One turn moves every row onto another: examples first, then more rows asked:
saf: [ -8   7  15   2  -8  -8 -13  -2 -22   0  -1  -4   7]
gerem: [ -1   0   1 -18  17 -16  -8   5   1  -1  15 -15   0]
nisi: [ 16  18  -3  -3   1  -3 -14 -16  -2   4   5   4  -4]
Povat: [-3 12 14  5 17 -2 -8 -9  0  0 13  3 21]
runi: [ -7   6  10   1  -6 -15  -5 -10 -16  11   4  10  -2]
zir: [  2   7  17   4  19   5 -13 -12   6   0  13  -2  11]
vub: [ 14   4   0 -11  13 -10  -5   5 -18  16   0  -6  -7]
fupoz: [ 12  -1   9  11  19  -5 -23  -5   0   5   3   3  -1]
Nulo: [ 13  14   4  -6   4  -4  -6  -9   4   5  17  -2 -12]
molit: [15 14 -1 -6 -1 -7 -9 -9  5 -1 16  5 -3]
gedo: [-13   4   8 -10   0  -8  -2  -1 -11  18   2   6  -7]
balun: [-14   4  13 -11   3  -1  -1  -3 -23  10   5  -3   2]
zik: [ -4   3   9 -13  25 -12 -13  13  -6   8  12 -12   7]
vavek: [  2   4   7 -11   0 -19  -4   6 -19  17   6   9   1]
kisam: [ 14   7  -1 -15  -6 -13 -17 -13   1   2   3   0  -4]
furip: [  7   3  13   3  10   0 -18 -14  -4   2   6  -5  25]
pobi: [  7   2  15   1  -3   4 -18  -6 -16  -4  -2  -7  13]
nofab: [ -5   1   8  -7   7 -17 -29  -7 -18  -5  -1  -5  13]
dudap: [  5   1   0 -14  27 -10  -9   5   2   1   5 -15  -1]
sonid: [  2  -4   2 -16  15 -11  -5   0 -10   3  13 -19  -8]
dit: [-11  -4   4 -19  10  -7  -8   8 -16  13  12  -6   1]
Bem: [ -1  18   3  -8  18 -11 -13 -16   4  15   5  -9  -8]
bezol: [  6  19   3   2  16  -1 -11  -7   5   0  17   8  -1]
pup: [ 2 19 17 -1 14 -9 -9 -6 -3  9  5  7 22]
Nebu: [ 17   7  -1  -4   7 -14 -20  -8   1  -3   9  12  -1]
tize: [  6   0   9  -4  -2  -7 -27   1 -17   4  -4 -15   9]
sifol: [  2   1   9  -3  -4  -7 -22  -3 -19  -6   4 -10  17]
ner: [-13   4   8 -10  -3 -12   0   1 -17  13  11   2   2]
pumuk: [  5  15  18  -3   4   2 -16  -3  -7  16 -10  -2  13]
fer: [ 10   6   5 -11   9  -7 -28  -6 -12  -1   2 -14  18]
roduz: [-4 13 13  4 23 -7 -1 -3 -2  4  9 12  7]
zibug: [ -6   8  15  11  23  -3 -10 -10  -6  10   7   1  15]
rugaz: [-14  -3   6  -8  14  -6 -16  -8 -17   4 -11  -2  -1]
ret: [ -5  12   5 -20  20 -22 -13  -1   4   5   9 -10   1]
paf: [ 10   4  -2 -16   6 -17  -3  -5   5   1   9 -12  -9]

balun moves to pobi
Povat moves to molit
ret moves to vavek
Now these:
saf moves to furip
runi moves to fer
nisi moves to dudap
Bem moves to vub

One turn moves every row onto another: examples first, then more rows asked:
rap: [ 15  15   3  20  -8   2   4  10   9  16  17   1   9   8   5   9  -3 -18
  -5 -14  20 -13 -14  -5  -2  12  -4   8   3  -3   8  -8   7  -9  -9  21
  14  -1 -23  13 -17  10   1 -31   0  18  14 -20   5  10]
Giku: [  9   3  11  -2  11  12 -17 -11 -14  -1 -15   8  -4  -3  18  16 -12   1
  10 -12  10   3 -26   1  15  15   6  -2  -4   6  -8   3   7   8  12   0
  11  -2 -22  37   8  13 -11  -2  12   4   8  -4   4 -10]
Sido: [  7   2   8   4  10   8 -13  -8 -14   3 -17  12  -6  -7  15  13 -10   2
   1 -15  17   2 -34   3  16  14   4  -3  -6   6  -9   1   9  10   6   1
   8  -3 -24  35   4  12  -8   0  15  10   4  -4   7 -13]
fot: [  4   0   7   4  11   7 -16  -8 -14   7 -20  20  -4  -6  10   8  -5   0
   1 -17  16   2 -28   6  18  19   6   1  -5   8  -2   3   9  14   7   4
  11  -3 -29  31   2  18  -7  -3  12  10   5  -4   4 -15]
nuvud: [  8  -1  12  -1   6  20 -14 -13 -15   2 -12   6  -3   0  14   8 -12  -2
  18 -13  10  -2 -31   2  16  14   6   0  -6   7  -7  -6  10   9  13   2
   8  -5 -18  28   3  14  -8   1   7   9   9   0   4  -5]
lireg: [ 22   0  21   6   0   5   7  -3  -2   8   8   1  24   9   1   8   1  -6
  -9   1  18 -10 -18 -14 -12  18   4  24  -2   1   6 -17   7  -4  -2  25
  17 -19 -21  14 -14  20   2 -26   1  17  23 -10  -1   6]
kol: [ 15  18   4  19  -2  -5   1   9   8  16  13  11   8   7   7  17  -2 -18
 -13 -11  19  -9  -6  -7  -2  15  -3   6   7  -2  10   2   8  -9 -10  19
  19   3 -28  18 -16  11  -3 -35   0  18  14 -25   7   1]
kof: [ 14  19   1  19 -12   1  -1   6   8   9  16  -7   7   8  16  15  -5 -14
  -7 -16  16 -11 -18  -5  -4   7  -2   5   1  -2   4  -4   2 -14  -8  23
   8   1 -20  25 -15   3  -1 -29   6  14  12 -25   2  12]
pemi: [ 22  24  22   0  -9  -5 -10 -12   9   8   6   5   9   1   7  23   9   2
 -12 -11  25  -3   4 -17  -8   4   7  16  -6  -2  -3  11   0 -10 -11   8
  10  -3  -8  29  -3  -2 -13 -18   4   5  -3 -16   0  -8]
sebam: [  9   0  12  -2  17  10 -17  -9 -14   4 -18  19  -5  -2  10  13  -8  -2
   7 -10  11   4 -19   3  18  21   7   2  -1   6  -2   6   9  12  12   0
  17  -2 -29  32   5  19 -11  -5   8   6   8  -4   5 -16]
lini: [ 19   5  19   6  -5   5   2 -10  -1  -3   9 -13  22   7  15  15  -2  -1
  -7  -3  13  -6 -22 -12 -15   9   3  17  -6   3  -1 -15  -2 -12  -4  30
   7 -16 -15  30 -11   9   1 -23  10  12  19 -16  -8  10]
nop: [ 17  20  20   1 -18   6 -10 -12  11   8  10  -4  13   3   8  12  10   1
   1 -16  20 -10  -6 -14  -7   1   9  20 -11  -1  -2   0  -4 -11  -9  15
   2  -8  -2  24  -9  -1 -10 -16   2   7  -4 -12  -3   5]
Kibo: [  8  -2  14   0  12  18 -15 -10 -13   8 -15  16  -2  -1   7   6  -7  -4
  15 -11  11  -2 -23   3  17  19   8   4  -3   7   0  -4  12  15  13   2
  14  -6 -24  22   1  21  -9  -2   2  11  10   0   6  -9]
gane: [ 18  16  19   2 -12   5  -7  -5   9  16   8   6  13   3  -6   3  16  -2
  -1 -15  26 -16  -4 -13  -7  11  10  27 -10  -4   5  -2   1  -2  -7  13
  10 -12  -9   9 -10   9  -6 -18  -3   8   2  -6  -3   5]
kagi: [ 15  21   3  17  -4  -6  -2   5   8   8  12   1   6   6  16  23  -4 -15
 -15 -13  16  -5  -8  -7  -2   9  -4   3   4  -1   7   5   4 -15 -11  21
  14   4 -27  30 -13   1  -5 -34   7  14  12 -29   3   2]
nufot: [  2  -3  11   5   8  13 -17 -12 -14  10 -17  19  -3  -4   8   4  -5  -3
  10 -16  13   0 -30   6  18  16   5   1  -6   8   1  -4  12  16   8   6
   8  -5 -24  24  -3  17  -7  -1   5  17   3  -2   7 -12]
Tol: [  4  -2  11   6   4  14 -14 -13 -14   6 -14  12  -5  -5  13   8 -10  -2
   9 -16  12   0 -35   5  17  12   3  -3  -6   7  -4  -7  13  11   7   4
   4  -4 -19  28   0  14  -8   2   9  16   4  -2   9 -10]
tal: [ 23   4  24   4  10  -7   3  -5  -2   6   3  11  21   6   5  20   2  -6
 -21   6  18  -1  -3 -16 -12  20   1  19   2   2   7  -3   9  -4  -5  21
  23 -13 -28  22 -12  17  -2 -30   3  16  21 -18  -2  -8]
Vuset: [ 20   8  20   3   5  -6  -1 -11   0  -4   4  -2  19   6  17  28  -2  -1
 -20   1  12   3  -8 -14 -13  13   1  12  -2   4   0   0  -1 -12  -7  26
  14 -11 -24  39  -9   5  -6 -27  14  11  17 -22  -8  -3]
lik: [ 22  20  21   0  -5  -4  -6  -3  10  15   4  14  10   1  -5  14  14  -1
 -14 -10  31  -9   6 -16  -6  13   8  24  -3  -4   2  10   4  -3 -10   5
  19  -8 -15  15  -5   9  -9 -20  -1   7   0 -11   2 -10]

Kibo moves to nuvud
rap moves to kof
Now these:
Sido moves to fot
lini moves to Vuset
pemi moves to lik

One turn moves every row onto another: examples first, then more rows asked:
mukes: [ -2  10  -8  25  -4  -9   2  -3 -20  -1   3 -10  10 -14  -1   3  -1  -1
  -4   0   1   2   5  -6   2  -2   0   2   8  -4]
vod: [  1  17   8   4  -8 -21 -12   1  -9  -3   3  -8   4   6  -2  -3  -1  -4
   7 -23   2  12 -25   5  -2  16   3   6  17  -4]
kud: [  9  10  -3  -1  -5   5 -16  -2   7   5  18  13  -1 -20  -5  -5  -1 -11
   1   7 -10   0  -6   2  10  -7   1  11  13   7]
rebez: [  1  10  10   4 -10 -31  -6  10  -1  -5   7 -11  -5   3  -8   6  -9 -14
   4  -9  13   5   7   1   1  -1   0   7   8   0]
Nuv: [  3   1  -7   3  -8 -21  10   1  -4 -10   1 -21  -1 -11  -8  -4   1  -4
  -6 -14  10  -2   6   3   0   8   9  18   2  -8]
datu: [  1   5  13  -4  -6   9  -1 -10 -17  -3   2  -9  -3  12  -7  -3   5   9
   2  -8  -5   4  15   9   8   3   1   3   6   0]
tetod: [  6   4  -6 -12   5   1  -1 -10 -20  -3  -2  11  -7   6  -4  -5  -9 -15
   4  22   3   6 -16   2  -2  -2   5   7   1  -2]
dova: [  4  19  13  -7  -2   2   3   6   0  -5  11 -11   0  11  -4  -1   9 -16
  -2   2   3   3   7 -18   0  -6   3  18   8   3]
vusov: [  6  10  -3  -9  -1   0 -14 -12 -17   6   0   2  -4  20  -9   3  -1  -7
   3  17   8   6  -3   1  -3  -5   0  12  12   0]
lafip: [ -9  -3   6  -3 -20  -3 -14  11  -3  -6   8  -3   4   7  10   1 -10 -13
   7  -8  -5  14 -21  17  -2   2  -7   0   8   1]
sosob: [ -9   5  11  -4  -9  -9  -3  16   6  -8  -2 -14   3  -6 -10   1  -4  -3
  -6 -20  -8  12 -13  13  -5   2 -11   1   0 -12]
Vusob: [  6  -8   3   3 -15   7  -5   1  -8 -18  -1 -15  -6   3  -9  -8   6  -6
  -5   3  -5  20 -13  -9   0   3  15  -6   2   8]
temel: [  7  -7  -7 -13  -4  -1   6   3   8 -15   2  -8  -9 -25  -9  -7  -9 -12
   1  -4  -3   0  -6  11  -2   6   7  18   0  -4]
tasep: [ -6   5  11  -5  -4  -9   1  13   9 -12   0  -8   2  -1 -12  -3  -8  -4
  -9 -26 -13   5 -11  13   1  -3  -4   1   4 -12]
Fad: [  8  14  18  -8   3  -9   4   2 -20  -1   3   6  -5   2 -10 -21  -9 -12
  12  -5  -3  11 -13  -4  10   7   8  -2   8   4]
nup: [ -5  10  10 -10  -7 -12  -2  10   9  -3   5  -5  -3  -7  -9  -8   0  -6
 -12 -29  -7   5 -14  16   3  -1   0   3   2  -9]
dapi: [  6   7  -8  16  -3 -19  -5   5 -27  -8   1  -7   5  -6   1 -10  11 -20
  -2  -2  -7   6  -9  -5   7  -6  -6   2  -4   3]
seg: [  6   5  -8   0  -6 -10  -4  -8 -15  -5   5  -3  -2  21  -8  -9   8  -8
  -8  19  10   7 -10 -12   0   1   7  13   1   1]
teper: [ -1  10  -3  14   0 -15  -5  -4 -10  -2  15  -3  -2  15  -7  -3   2   1
  -6 -14  23   6 -17  -3  -4   0   5   1   1  -1]
baz: [ -5  11  11  -7 -10 -12  -6  11   8  -2   0 -12  -2 -12  -9  -3   3  -6
  -8 -26  -3  13 -19  10  -5   4  -5   2  -1  -7]
vug: [  8   2  -4   8  -7  -6 -22   3  -7   2  13  -7   3   8 -14  -3   9 -13
   4   1 -12   5  -1  -2  16 -18 -11   7   5   2]
fodup: [ -7   6   9  -2  -8  -8   5  -9  -8  -2  16 -11  -1   0  -5 -10  -1   6
  -6 -16  -7   2 -16  14  10  18  11  13  -2 -12]
Genir: [ -3  -5 -13   2  -2  -2   8  -8 -12 -10   7   2   7  -2  -2 -14   5  10
  -6  -7  11   1 -18  14  -3  -3  11  16   1  -7]
Delel: [  5  14 -15  -3   4   0  -8  -8 -32  -5  -2  -3  -2 -22  -4  -5   6 -10
  -5  -8 -10   1  -5   7   6   1   1   8   7  -7]
fas: [ -1  16  11 -17   1   4   3   8  -8  15   2  -7  -2  -6  -6  -1  -5 -13
  12   8   2   8  -2  -3   3 -12   9  18  14  -7]
zuk: [ 14   1 -21  -4   3  -2   3 -12 -14  -1  -4   0  -3  10   0 -10  11  -6
   1  15   4  -3 -12   2   0   2   2  10   2  -5]
porep: [  7  13   4  21   0 -14  -8   4  -2  -1  15   9   3   0  -2   3  -7 -12
   3   4  -6  -1   2  -6  11 -11  -3  -2  12   4]
gosur: [  3   8 -11   5  -7   7  -4  -9 -10  -1   6  -5   5 -34  -8  -5   1  -3
  -6   4  -3   7 -10  -7  -1   2   8  14   8   2]
deto: [  6   1   6 -13  -5  -8 -12  11  12  -5   7   1 -11  -9  -7   6 -16 -20
  13  -2   0   4   1  13  -1  -3  -5   9   9   2]
dezus: [  2  -7   3   1  -4  12  -1 -10   8 -11   7 -10  -3   4  -7  -1 -10  -7
   2 -19 -17   3 -23  13  -1   1   5   6   1   1]
vesev: [  3   6  -7 -10   5  -1   9   6  -4  -4  -8  -7  -8 -16   3   1   2 -11
  14   9   2   7 -14  -4   5  -8  15  -1  11 -16]
bubuk: [  1   9   7   2   2  -2 -21  11  -5   4  18   8  -8  15  -3   6  -6  -3
   3   5   8   8 -14  13  -7   4  -7   7   3   2]
dovod: [  1   8  -2 -10  -1   6 -22  -6 -15  -7  15   1  -6 -13 -23  -4  -7 -12
  -5   4 -14   8  -8  -1  15  -9   5   9   8  -3]
faso: [  3   8  -8  -3  -4  -1   8   6   2 -19   5 -11  -5   1  12   1  20  -8
  -1   5   4  -1   2 -11   6  -1   5   0   5 -10]
Gon: [ 12  -2 -10  -9 -13   2  -9  12  -8  11  -4  -4  -4  -1   6 -17  11  -4
  13  -2   0   9 -11  13   8   6   1  -3  15   0]
lere: [  7  -2   0  -4   9  10  -7   3  -2 -12   4  11   0  -2  -9  -4  -8   0
   4   5  -7   7 -25  16 -12   0   5  20   6   2]

vusov moves to seg
lafip moves to vod
Now these:
Gon moves to Fad
vesev moves to fas
sosob moves to baz
vug moves to dapi
Nuv moves to temel
lere moves to bubuk
gosur moves to kud

